Each row is where one point has got to under a steady rotation. How many ticks took it there?
The counts run from 0 to 44.
[27,-26,-7,19,36,8,-10,10,46,10,-40,-43,-50,-32,-23,-6,-21,28,-14,18]	3
[22,-31,-7,22,47,4,-4,9,49,0,-38,-49,-51,-12,-7,-12,-8,27,15,21]	15
[38,-41,14,31,50,-6,14,20,44,-11,-19,-23,-37,-1,13,2,-36,37,17,25]	18
[9,-28,24,22,53,42,13,-1,30,-15,-14,-23,-28,31,-3,-13,-7,20,35,45]	23
[29,-35,33,26,53,-7,13,1,36,-26,8,-6,-30,21,26,-2,-29,28,43,23]	32
[7,-25,41,23,60,27,8,-12,28,-27,12,-4,-20,29,14,-9,-15,22,48,33]	34
[17,-33,41,22,56,15,19,1,33,-26,12,2,-20,29,26,-8,-24,20,44,32]	33
[16,-25,23,23,44,54,1,10,29,-6,-19,-24,-27,17,-25,-2,-23,27,3,62]	10
[31,-36,2,31,51,-16,6,14,50,-7,-26,-29,-44,-13,2,1,-34,32,19,20]	17
[28,-42,31,34,50,12,15,15,30,-22,-4,-9,-30,19,6,2,-43,35,21,44]	20
[-10,-16,34,10,61,37,12,-21,38,-19,0,-22,-24,27,3,-17,15,9,54,33]	36
[21,-30,1,24,61,-18,3,2,54,-9,-17,-41,-44,-13,8,-15,0,21,42,3]	28
[23,-34,36,14,55,-22,6,-14,49,-24,22,-4,-28,-4,34,-5,-22,25,43,-11]	43
[19,-27,27,9,63,-29,3,-17,59,-16,12,-13,-38,-11,33,-12,-8,18,48,-18]	42
[27,-40,32,25,57,-9,11,4,46,-19,-1,-2,-34,1,28,0,-30,25,43,9]	31
[-4,-20,19,8,59,5,2,-27,56,-11,-8,-38,-38,-2,11,-23,22,1,52,-2]	39
[12,-21,20,25,48,50,2,7,32,2,-22,-41,-35,22,-26,-4,-13,27,10,53]	11
[35,-45,20,33,48,8,11,21,41,-18,-13,-9,-34,6,15,1,-43,29,22,31]	19
[22,-33,4,21,53,-21,4,6,52,-12,-17,-29,-37,-8,19,-11,-9,25,47,6]	29
[-4,-18,10,16,59,36,9,-4,43,-9,-27,-49,-33,19,-9,-21,16,12,35,32]	25
[16,-11,11,10,37,43,-4,-4,29,13,-36,-48,-37,-7,-40,-14,-4,16,-24,35]	0
[46,-37,18,29,38,6,3,23,35,-6,-18,-14,-39,-10,-3,0,-57,36,-9,35]	6
[35,-38,7,24,42,-7,-3,25,38,2,-31,-24,-41,-20,-12,2,-45,40,-14,25]	5
[14,-14,-2,10,43,33,-10,5,38,13,-36,-52,-49,-17,-39,-11,-8,14,-23,33]	1
[16,-23,16,9,63,-23,4,-24,56,-13,2,-26,-34,-19,22,-16,4,15,48,-14]	41
[35,-27,3,16,34,1,-4,24,41,9,-36,-31,-48,-29,-12,1,-34,36,-15,17]	4
[27,-36,-9,30,50,-6,3,16,48,-2,-28,-41,-48,-17,-7,-8,-19,32,20,17]	16
[25,-19,-4,8,43,20,-8,6,44,20,-44,-49,-50,-24,-28,-11,-13,20,-18,22]	2
[9,-24,13,18,51,48,4,8,32,3,-30,-47,-40,12,-29,-18,-1,17,10,46]	12
[-5,-16,27,4,65,25,6,-27,40,-17,0,-37,-30,15,-1,-20,24,7,51,27]	37
[4,-20,17,6,62,-16,-1,-21,57,-7,-11,-39,-41,-11,18,-24,12,7,49,-6]	40
[37,-40,24,31,38,19,7,27,30,-4,-15,-9,-33,3,-9,8,-53,36,-10,40]	7
[2,-25,40,15,61,38,10,-13,38,-17,12,-16,-18,35,13,-12,4,12,46,41]	35
[20,-34,29,27,44,45,2,10,26,-7,-12,-17,-26,21,-14,3,-36,31,-3,53]	9
[23,-32,35,29,49,30,14,14,31,-22,-5,-11,-22,31,-1,1,-27,29,25,44]	21
[6,-27,33,29,53,43,13,9,28,-16,-9,-18,-21,30,4,-5,-17,19,28,50]	22
[29,-38,20,25,58,-23,8,5,48,-16,-7,-11,-37,-7,26,-5,-20,27,46,6]	30
[22,-31,48,6,63,-11,14,-22,36,-23,28,9,-21,3,35,-2,-24,20,46,5]	44
[11,-27,-5,25,45,14,-2,13,46,1,-44,-57,-45,-10,-21,-16,-1,25,17,22]	14
[8,-25,3,23,61,-2,4,-3,51,-9,-28,-52,-49,-2,-1,-27,10,12,42,10]	27
[7,-19,3,24,54,30,-4,0,48,0,-36,-57,-46,3,-25,-14,11,16,13,34]	13
[4,-22,21,25,56,40,10,-5,41,-9,-17,-37,-38,19,-11,-12,7,7,41,45]	24
[-3,-19,20,11,63,16,4,-31,42,-11,-7,-40,-29,7,10,-27,26,-3,48,14]	38
[4,-21,3,20,60,17,6,-4,50,-8,-25,-52,-45,5,-4,-19,14,11,40,16]	26
[33,-33,28,27,40,36,4,19,24,-10,-14,-13,-30,18,-10,7,-44,38,-8,50]	8
